In the rows, 128 means zero.
The rows of Z fall into a few groups, which share some directions, and each row is roughly a mix of its group's hidden directions.
Z (102 x 10):
[[ 74 152 131 129 102 138 174 120 138 145]
 [129 110 112  90 103 131 172 131 168 153]
 [158 129  80 161 112 108 109 142 134  94]
 [131 147 101 162  83 137 112 107 152  94]
 [ 99 146  81 148 102 133 138  98 164 124]
 [119 107 164  99 175 116 122 151 139 161]
 [126 157 107 173  94 143 147 108 103 103]
 [160 150 132 146 121  96 163 173 106 138]
 [126  98 159  89 166 112 128 153 148 154]
 [ 83 151 122 128  91 146 176 118 131 130]
 [121 116 150  87 162 122 137 175 102 140]
 [161 104 131 125 165 112  86  96 153 135]
 [103 163 138 163 102 147 132 140 108  84]
 [162 142 136 166 144 102 101 131  81 123]
 [118  98 128 104 113 146 189 133 156 139]
 [135  87 129  90 157 111 110 110 151 165]
 [113 122 121  96 100 150 166 132 176 149]
 [161 136 115 146 135  82 156 156  92 131]
 [119 171 124 167  93 151 127 141 114  93]
 [103  91 151  89 157 118  98 148 148 136]
 [134 144 121 163 151  94  96 128  78 130]
 [ 94 126 137 116 129 177 102  94 158 111]
 [165 106 147 123 171 110  82 118 140 129]
 [154 114 165 112 156 123 112 171  91 132]
 [160 139 124 150 143  92  82 126  89 123]
 [131  88 135  91 154 113 136 108 152 170]
 [127 122 133 100 101 166 166 121 174 139]
 [131  82 132  98 148 114 145 107 155 169]
 [133 128 140 150 152 113  68 123  93 107]
 [121 169 129 160  99 146 100 132 114  85]
 [144 139 120 165 141 111  74 115  98 107]
 [115 122 120 124 124 170  97  78 155 106]
 [ 96 119 142  94 116 170 149 121 171 137]
 [120 155 104 172  89 147 146 114 109 103]
 [119 147  96 156  90 141 114  94 163 109]
 [121 148 117 177  97 144 126 100 108  92]
 [144 106 149  80 158 110 106 152 153 146]
 [138 141 139 158 157 113  86 115  79 121]
 [125 149 112 179  91 147 156 116 114 104]
 [ 72 127 142 114 136 171 112 110 152 120]
 [136 120 163  81 151 118 121 157 162 152]
 [120 160 154 159 155 124  89 133  85 124]
 [127 101 146  81 164 112 112 136 150 163]
 [ 77 157 125 129  93 154 166 124 130 134]
 [118 175 125 165 110 146 134 158  99 103]
 [124 120 179 103 158 125 140 156  97 154]
 [ 96 134 104 105 107 157 134 115 182 114]
 [173 101 130 119 159 107  78 132 134 121]
 [145 151 133 167 145 102  91 138  86 113]
 [112 114 127 104 103 164 159 130 180 117]
 [161 109 148 114 176 124  85 114 140 118]
 [135  87 125  88 153 109 121 103 149 164]
 [135 111 151  89 171 110 134 160 137 161]
 [110 153 115 175 109 147 171 118 101 129]
 [ 81 155 148 127  94 137 170 148 122 130]
 [124 118 188  91 145 126 136 153 104 140]
 [173 129 116 139 133  76 132 146  92 137]
 [182 104 117 133 157 116  86 126 125 110]
 [135 117  78 141 110 103 111  97 169 132]
 [ 83 156 134 133  89 144 172 139 119 133]
 [113 161 137 164  95 148 121 134 119  80]
 [134 140  70 165 115 124 110 113 155 110]
 [113 127 180 100 150 140 140 152  99 156]
 [118  98 146  81 162 115 108 139 150 159]
 [146 133  82 163  96 109 119 121 148  93]
 [138  85 124  92 137 113 143  98 158 161]
 [164 102 149 114 159 104  80 125 142 127]
 [175  94 114 120 164 108  95 110 135 125]
 [ 78 147 153 112  90 135 164 136 133 138]
 [118 115 125 101 109 146 189 139 163 137]
 [112 169 131 171 105 147 127 132 101  90]
 [ 88 136 160  99 152 156 142 129 120 169]
 [110 127 120  94 114 147 178 120 159 163]
 [168 133 121 149 117  94 165 155 104 155]
 [133 147  75 172 102 123 120 133 141 102]
 [133 146  99 175  99 140 120  99 103  99]
 [105 119 181  90 150 127 139 127 126 164]
 [ 94 103 136  86 127 160 147 122 167 115]
 [145  87 113  94 144 112 134 107 153 171]
 [132 154 112 178  98 142 133 114 103  91]
 [136 120 186 105 165 118 122 157 108 134]
 [176  99 131 123 163 104  86 123 134 121]
 [108 115 161  88 155 129 159 136 109 165]
 [129 100 115  86 102 137 159 125 173 147]
 [145 148 136 165 149 107  91 131  83 109]
 [128 156 115 172  87 146 148 112 115  96]
 [114 175 128 167 105 150 115 146 106  98]
 [140 116 166  96 159 112 103 171 143 119]
 [134 114 162 103 178 137 151 136  92 146]
 [119 166 128 172 103 146 118 138 104  88]
 [ 98 107 158 100 132 170 108 101 149 147]
 [173 143 125 148 129  82 127 158  94 133]
 [110 111 150  90 114 162 161 135 168 139]
 [140  96 141  90 167 109 116 155 145 158]
 [134 162 130 161 146 105  84 128  87 132]
 [176 151 123 156 131  92 133 147  92 121]
 [147 138 150 148 155 105  89 127  78 135]
 [ 75 157 123 132  94 143 168 128 134 139]
 [128 153 102 170 101 119 114 123 159  86]
 [115  98 154  86 163 117 110 134 151 159]
 [152 149 143 152 132 103 162 174  96 124]
 [116  96 146  79 153 117 122 129 158 162]]

Here is one row of each group, with its name. Which group are the others in?
[111 114 177  88 153 119 138 135 123 165]	J
[112 129 110 110  98 146 175 140 175 136]	L
[120 153 106 171  90 146 151 106 109 103]	P

[169 145 110 149 123  78 133 154 100 136]	L
[171 108 135 128 168 117  76 126 134 123]	J
[109 143  89 149 102 134 126  88 170 117]	J
[149 126 118 147 125  84 164 169 101 144]	L
[126 144  83 160  86 141 142 107 137 100]	J
[ 74 148 142 116 103 142 173 125 132 146]	J
[150 108 146  88 164 105  91 154 139 130]	P
[154  93 114  89 155 104 133 118 141 168]	P
